In the rows, 128 means zero.
One turn moves every row onto another: examples first, then more rows asked
Q_910: [123 147 103 109 153 103 113 130 124  98 158  97 139 127  88]
Q_682: [160 148 101 134 111 122 126 138 121 107  96 122 129 107  82]
Q_120: [118  98 117 137 139 160 113 144 147  86 131 133 132 161 131]
Q_447: [135 126  93 101 130 117 121 101 123 103 105  90 159 118  99]
Q_396: [143 165 144  84 144 130 122 111 113 132 140 122  97 112 126]
Q_705: [109 144 143 114 157 147 136 110 141 129 176 112 148 122 100]
Q_269: [123 139 141  98 129 123 104 149 143 162 159 166 160 132 131]
Q_802: [ 92 138 108 140 106 143 108  72 116 133 121 146 117 103 116]
Q_194: [134 141 102 150 136 140 108  78 102 147 166 128 129 106 140]
Q_129: [151 152 101 127 119  94 124 109 141 160 106 152 150 121  91]
Q_583: [129  91 120 135 116 130 130 139 142  86 135 135 160 162 145]
Q_557: [102 167 108 152 104 109 142 105 113 138 150 141 139 100 137]
Q_677: [152 125 120 116 104 113 114 152 138  89 117 166 115 146 140]
Q_331: [122 136 103 139 125 150  96  66 108 143 139 139 114 103 124]
Q_864: [151 127  87  96 143 127 119 135 160 100 132 133 165 137 146]
Q_467: [ 98 122 132 127 128 124 106 152 145 167 134 161 164 151 122]
Q_625: [168 140 127 112 116 105 106 127 100  95 142 121 107 118  97]
Q_634: [ 79 155 107 142  99 121 130  89 121 133 127 143 132 101 123]
Q_537: [140 123 164 101 119 150 109 142 124 154 156 156 145 130 148]
Q_380: [118 131  94  87 147 119 102 138 157  91 125 139 132 148 137]
Q_787: [140  96 134 133 110 127 120 105  98  90 129  96 137 136 102]
Q_752: [129 117 154 134 117 128 128 105  88 135 106 115  96 144 133]
Q_314: [105 114 110 125 135 100 126  87 120 150 100 106 152 152 118]
Q_882: [121 110 151  96 133 162 109 127 121 157 128 130 148 139 159]
Q_928: [174 128 109 127 123 152 114 154 145  99 117 157 121 134 135]
Q_757: [126 155 109 161 121 122 131  99 102 144 170 132 138 105 144]
Q_558: [114 122 128 128 119 136 102 152 131 172  94 162 140 146 131]
Q_371: [120 126 119 164 127 131 131 144 119  97 134 104 138 133  77]
Q_704: [141 134 146 165 114 138 139 125 139 142 149 152 146 124  79]
Q_518: [120 125 125  92 134 146 100 133 128 170  93 141 141 136 152]

Q_194 -> Q_331
Q_787 -> Q_447
Q_677 -> Q_583
Now these:
Q_129 -> Q_704
Q_537 -> Q_882

One turn moves every row onto another: examples first, then more rows asked
Q_285: [144 148 105  86  96 123 130 137 107 107 112 111]
Q_840: [122 130  76 141 108 145 142 130 116 142 140 147]
Q_377: [131 136 133  95  89 105 154 113 121 118 114 105]
Q_77: [159 115  87 154 142 159 115 128 110 116 134 143]
Q_56: [112 131 174 145 146 141 127 134 158 129 119 153]
Q_62: [144 122  84 162 142 151 121 126 104 114 136 148]
Q_489: [124 128 187 136 149 138 119 127 142 117 116 154]
Q_140: [150 116  79 124 109 160 132 133 131 144 137 137]
Q_852: [126 147  72 144 122 143 123 137 117 114 145 132]
Q_661: [149 133 133  86  91 113 145 117 127 115 114  97]
Q_446: [124 132 185 139 149 136 116 127 140 114 117 151]
Q_635: [134 141 107  90  86 123 142 131 103 122 110 120]
Q_938: [134  84 146 138 144 120 126  95 142 126 126  91]
Q_617: [128 149 129 100  97  99 146 114 117 104 118  98]
Q_187: [125 132 187 137 152 137 114 129 142 113 119 149]
Q_280: [117  91 145 146 141 112 136  91 134 129 127  98]
Q_771: [128 135 172 140 154 145 111 140 163 114 123 141]
Q_850: [156 133  73 128 122 159 113 141 132 117 144 124]
Q_786: [115 103 141 152 149 107 127  95 131 112 131  92]
Q_108: [141 113  89 160 134 151 130 123 104 129 133 157]
Q_74: [111 141 172 148 153 137 116 136 156 114 123 148]
Q_728: [147 139 106  83  90 128 136 136 109 118 110 116]
Q_578: [145 145 129  92  98 108 136 119 125  99 117  91]
Q_362: [130 151 104  93  92 118 137 134 100 110 114 116]
Q_440: [157 106  91 152 135 162 125 125 111 130 131 152]
Q_313: [126 125 174 138 149 149 120 136 165 128 118 148]
Q_189: [133  97 141 143 151 115 118  99 140 110 132  85]
Q_530: [129 127 186 134 150 140 117 129 144 116 116 150]

Q_56 -> Q_313
Q_280 -> Q_938
Now these:
Q_617 -> Q_377
Q_140 -> Q_850
Q_635 -> Q_728
Q_62 -> Q_108

